In the rows, 128 means zero.
X: a few groups of rows, each row roughly a mix of its group's hidden directions
X (124 x 12)
array([[ 89,  94, 106, 119, 129, 103,  86, 166, 140, 114, 151, 116],
       [111, 178, 141, 162, 124,  90, 123, 131, 169, 126, 138, 102],
       [142, 125, 115,  70, 178, 135, 134, 111, 126, 125, 166, 131],
       [112, 119, 102, 162, 174, 162, 161, 138, 127, 164, 135, 134],
       [114, 100, 109, 119,  87, 126, 181, 152, 140, 143, 158, 108],
       [133, 141,  96, 137, 129, 107, 165, 151,  82, 158, 102, 155],
       [118, 162,  87, 179, 109, 121, 109, 138, 108, 139, 118, 159],
       [150, 122,  80, 138,  95, 101, 128,  80, 151, 115, 134, 146],
       [123,  72, 118, 109, 186, 117, 110, 139, 134, 114, 137, 116],
       [135, 122, 103, 144, 112,  58, 131, 113, 139,  91, 136, 143],
       [125, 198, 113, 135, 150, 126, 123, 102, 122, 130, 114, 167],
       [ 79, 161, 118, 149,  83, 130, 120, 138, 144, 148, 152, 154],
       [132, 118, 111, 144, 142, 102,  81, 130, 116, 149, 140,  68],
       [ 91, 106, 138, 171, 105, 133, 115, 165,  90, 106, 128, 146],
       [111, 129, 121, 127,  91,  75, 124, 139, 111, 100, 172, 149],
       [147, 114, 172, 138, 107, 173, 154, 151, 153, 111,  98, 120],
       [148, 140, 117, 147, 175, 123, 127,  85, 123, 119,  86, 161],
       [152, 137, 132, 182, 111, 147, 101, 113, 149, 121, 146,  82],
       [128, 163, 149, 130, 152, 149, 143, 125, 112, 166,  95, 177],
       [134, 157, 134, 145,  61, 146, 106, 115, 137, 134, 164, 133],
       [112, 136, 111, 137, 139, 138, 154, 137, 180, 107, 174,  94],
       [146,  81, 172,  91, 140, 130, 109, 134, 144, 100, 133, 100],
       [148, 149, 145,  83, 113,  84, 130, 131, 159, 117, 163, 108],
       [125, 139,  96, 117, 124, 110, 166, 133, 108, 153, 130,  65],
       [111, 122,  76, 134,  82, 143, 141, 141, 120, 127, 131,  81],
       [140, 120, 120, 143,  79,  68, 128, 150, 133, 107, 111, 107],
       [159, 122, 128, 101, 151, 125, 104,  83, 151,  81, 140, 147],
       [146,  89, 120, 100, 151, 105, 162, 130, 157, 110, 157,  93],
       [ 88, 117, 141, 128, 110, 128, 169, 159,  87, 148, 153, 150],
       [107, 151, 131, 100, 140,  90, 174, 141, 122, 107,  83, 129],
       [149, 120, 114, 144, 181, 163, 181, 126, 126, 144, 135, 125],
       [166, 163, 155,  96, 156,  86, 124, 113, 124, 109, 152, 123],
       [141, 100,  93, 150, 162, 115, 114, 149, 103, 137,  84,  99],
       [120, 132, 105, 122, 110,  64, 138, 116, 109, 118, 171, 149],
       [123, 100, 114, 166,  92, 124, 187, 129, 115, 107, 115, 120],
       [165,  89, 115,  97, 127,  76, 139, 131, 130,  97, 123, 110],
       [136,  73, 121, 104, 154, 173, 160, 136, 133, 145, 144, 135],
       [134, 132,  98, 146, 147, 116, 170, 136, 180, 129, 169, 134],
       [129, 108,  93, 117, 150, 144, 150, 159, 117, 118, 184,  99],
       [119,  72, 174, 104, 146, 140, 123, 113, 140, 151, 105, 142],
       [ 98, 142, 143, 132, 186, 139, 165, 149, 138, 140,  94, 138],
       [159,  96, 165,  97, 147, 113, 149, 118, 115, 124,  78, 131],
       [145, 137, 149, 158, 125, 148, 105,  98, 122, 165,  73, 134],
       [134, 169, 157,  95, 131, 155,  87, 118, 156, 122,  97, 130],
       [129, 133, 174, 141, 186, 160, 137, 148, 145, 124, 111, 110],
       [116, 133, 136,  83, 155,  89, 168, 142, 159, 140, 153, 140],
       [125, 163, 146, 132, 117,  76, 133, 128,  99,  84, 101, 114],
       [104, 176, 120, 146, 178, 150, 110, 120, 120, 162, 137, 138],
       [140, 132, 172, 108, 113,  88, 122, 162, 136, 113, 161,  94],
       [108, 129, 125, 115, 117, 181,  75, 134, 119, 162, 146, 116],
       [125,  77, 164, 141, 127, 125, 114, 157, 135, 116, 116,  77],
       [128, 120, 173,  76, 129, 155,  81, 121, 114, 135, 119, 123],
       [103, 108,  68, 138, 141, 168, 160, 130, 110, 144, 134, 135],
       [134, 126, 139, 128, 202, 125,  98, 126, 136, 156, 105, 117],
       [144, 107, 116, 141, 141, 134, 138, 188,  86, 114, 153, 105],
       [129, 186, 122,  94, 123, 126, 113, 132, 106, 150, 140, 174],
       [140, 128, 169, 118, 122, 161, 157,  84, 128, 101, 106, 160],
       [131, 133, 137,  98,  74, 113,  86, 155, 126,  98, 147, 115],
       [121,  91, 134, 146, 132, 157, 140, 118, 116, 149, 154, 191],
       [132,  91, 120, 127, 113, 117,  68, 101, 162, 123, 134, 102],
       [112, 142,  75, 127, 168, 105, 102, 104, 116, 115, 138, 160],
       [104, 137, 155, 154, 164, 170, 110, 134, 131, 173, 104, 127],
       [139, 120,  93, 107, 122,  82, 120, 116,  87,  91, 137, 101],
       [110, 171,  97,  99, 103, 145, 144, 145, 134, 152, 135, 172],
       [ 92, 153, 124, 101, 142,  77, 139, 137,  95, 154, 153, 128],
       [111, 116, 134, 106, 146, 176, 165, 136, 120, 174, 149, 149],
       [109, 157, 149, 177, 135, 164, 116, 118, 172, 141, 127, 147],
       [148, 162, 126,  77, 110,  88, 149, 119, 102, 110, 135, 148],
       [ 98,  85, 169, 125, 156, 125, 111, 172, 133, 118, 120, 108],
       [160, 168, 131, 100, 165, 119, 163, 115, 130,  88, 119, 137],
       [124, 106, 140, 142,  76, 117,  65, 120, 135, 128, 135, 113],
       [131, 115,  92, 133,  99, 101, 183, 131, 125,  98, 157, 114],
       [137, 102, 177, 137, 114, 167, 110, 121, 173, 124, 107, 144],
       [ 86, 101, 107, 136, 156, 168, 115, 157, 117, 166, 137, 121],
       [162, 131, 126,  96, 146, 109, 181, 120, 168, 133, 134, 102],
       [144, 135,  96,  96, 130,  87,  77, 135,  92, 122, 129, 126],
       [151,  82, 160, 139, 126, 168, 164, 152, 152, 136, 141, 122],
       [142,  87,  93, 111, 131, 112,  69, 145, 110, 124, 130, 109],
       [175, 146, 134, 120, 103, 140,  71, 100, 142, 116, 122, 109],
       [145, 109, 161, 123, 187, 147, 111, 119, 157, 148,  99, 137],
       [144, 100, 115, 184, 138, 153, 122, 112, 123, 100,  94, 154],
       [140, 100, 112, 114, 122, 135, 110, 114,  92, 174, 101, 173],
       [150, 134,  84, 101, 133, 105, 124,  75, 157, 120, 104, 121],
       [113, 109, 159, 136,  76, 167, 142, 122, 160, 106, 149, 118],
       [159, 130, 116, 102, 135, 137, 135,  84, 134,  84, 145, 173],
       [133,  85, 107,  98, 121,  77, 134,  94, 104, 110, 134, 139],
       [114, 146, 143, 163,  79, 131,  73, 143, 140, 131, 109, 133],
       [163, 156, 166, 108,  77, 121, 127, 106, 105, 112, 113, 136],
       [122, 130, 179, 168, 130, 136,  82, 115, 150, 112, 141, 104],
       [ 83, 145,  96, 144, 119,  82, 166, 137, 120, 110, 147, 133],
       [164,  77, 112, 133, 133, 119, 136, 118, 111, 138,  84,  92],
       [141, 126,  98, 118, 114, 121, 195, 114, 105, 104, 144, 154],
       [134, 111, 116, 157,  94, 172, 155, 128, 138, 129,  80, 106],
       [124, 140, 112, 141, 166, 140, 196, 124, 114, 152, 126, 150],
       [150, 112, 112, 106, 145,  82, 148, 114, 148,  88, 154,  98],
       [103, 152, 163, 112,  90, 101,  88, 132, 153,  99, 119, 117],
       [ 98, 119, 123, 141,  79, 113,  83, 160, 148, 124, 131,  99],
       [121,  87,  90, 140, 133, 136, 184, 151, 151, 110, 141, 133],
       [136, 122, 131, 143,  92, 164, 134, 123, 100, 178, 142, 167],
       [137, 132, 116, 123, 190, 132, 166, 114, 119, 165, 105, 107],
       [103, 106, 111, 174, 119, 134,  86, 114, 131, 150,  84, 137],
       [119, 153, 124, 160, 118,  81, 145, 146, 172, 125, 145,  94],
       [104, 155, 128, 133,  79, 122, 166, 174, 122, 132, 107, 113],
       [128,  89, 131, 139,  78, 118, 142, 152, 166, 109, 146,  97],
       [134,  98,  80, 139, 103, 120, 139, 119, 135,  83, 168, 114],
       [125, 144, 116, 142, 144,  94, 173, 142, 123, 100,  93,  86],
       [107, 122, 140, 116, 174, 185, 127, 150, 109, 148, 141, 152],
       [104, 131,  97, 122, 168, 174, 149, 120, 119, 134, 116, 173],
       [118, 128, 154,  90, 142, 151, 155, 123, 150, 187, 131, 146],
       [142, 179, 165, 147,  87, 133, 127,  96, 128, 112, 150, 134],
       [ 94, 133,  99, 143,  97, 100,  81, 110, 101, 136, 140, 152],
       [ 98, 141,  93, 170,  94, 141, 160, 153, 110, 148, 147, 129],
       [ 96,  94, 111,  96, 140, 128, 108, 134, 127, 167, 105, 172],
       [131, 109, 123, 184, 105, 140, 125, 131,  77, 131, 109,  98],
       [102,  99, 136, 183, 108, 108, 128, 159, 110, 128, 123,  90],
       [116, 126, 115, 145, 112,  76, 147, 154, 100,  80, 148, 128],
       [138, 128, 108, 116, 168, 178, 120,  95, 141, 142, 127, 170],
       [161, 142, 128, 157, 146, 122, 119, 108, 128,  72,  85, 137],
       [110,  85, 113, 160,  89, 120, 124, 121, 120, 139, 182, 127],
       [141, 146,  80, 169, 133, 156, 105, 105, 139, 167, 126, 134],
       [137, 155, 146,  98,  95,  81, 143, 123, 105, 139, 166, 108],
       [156, 140, 103, 177, 117, 122,  89, 142,  96, 116, 134,  96],
       [ 95, 133, 119, 143, 130, 141, 115, 101, 109, 184,  87, 147],
       [154, 108, 112, 117,  80, 109,  71, 115, 121, 115, 136, 111]])
which group is each row in? (one row of each group first)
[ 81, 151, 157, 118,  95, 105, 150, 138, 110, 125, 140, 170]	<122>
[127, 168, 143,  98, 176,  99, 129, 122,  87, 145, 145, 127]	<111>
[121, 134,  86, 175, 152, 140, 149, 151, 143, 164, 135, 155]	<63>

[124, 108,  87, 147, 145,  97,  85, 150, 131, 131, 141,  86]	<63>
[117, 153, 133, 149, 143, 144, 103, 118,  80, 150,  82, 154]	<63>
[136, 147, 146,  85, 141, 104, 185, 132,  96, 145, 116, 132]	<63>
[134,  96, 173,  98,  94, 160, 112, 110, 110, 106, 104, 131]	<63>
[124, 129, 113, 168, 136,  77, 147, 121,  88,  96, 110, 143]	<111>
[137, 130, 171, 101, 156, 155, 142, 126, 183, 145, 143, 142]	<63>
[117, 103, 113, 122, 137, 156,  88, 132, 123, 175, 174, 115]	<111>
[118, 120, 138, 176, 150, 113, 106, 113, 112, 123,  77, 162]	<111>
[ 82, 173, 123, 143, 124, 137, 154, 122, 141, 153, 141, 172]	<122>
[ 96, 130, 117, 123, 117, 162, 180, 134, 114, 139, 175, 109]	<63>
[182, 126, 141, 144, 154, 119, 145, 125, 135, 101, 109,  78]	<111>
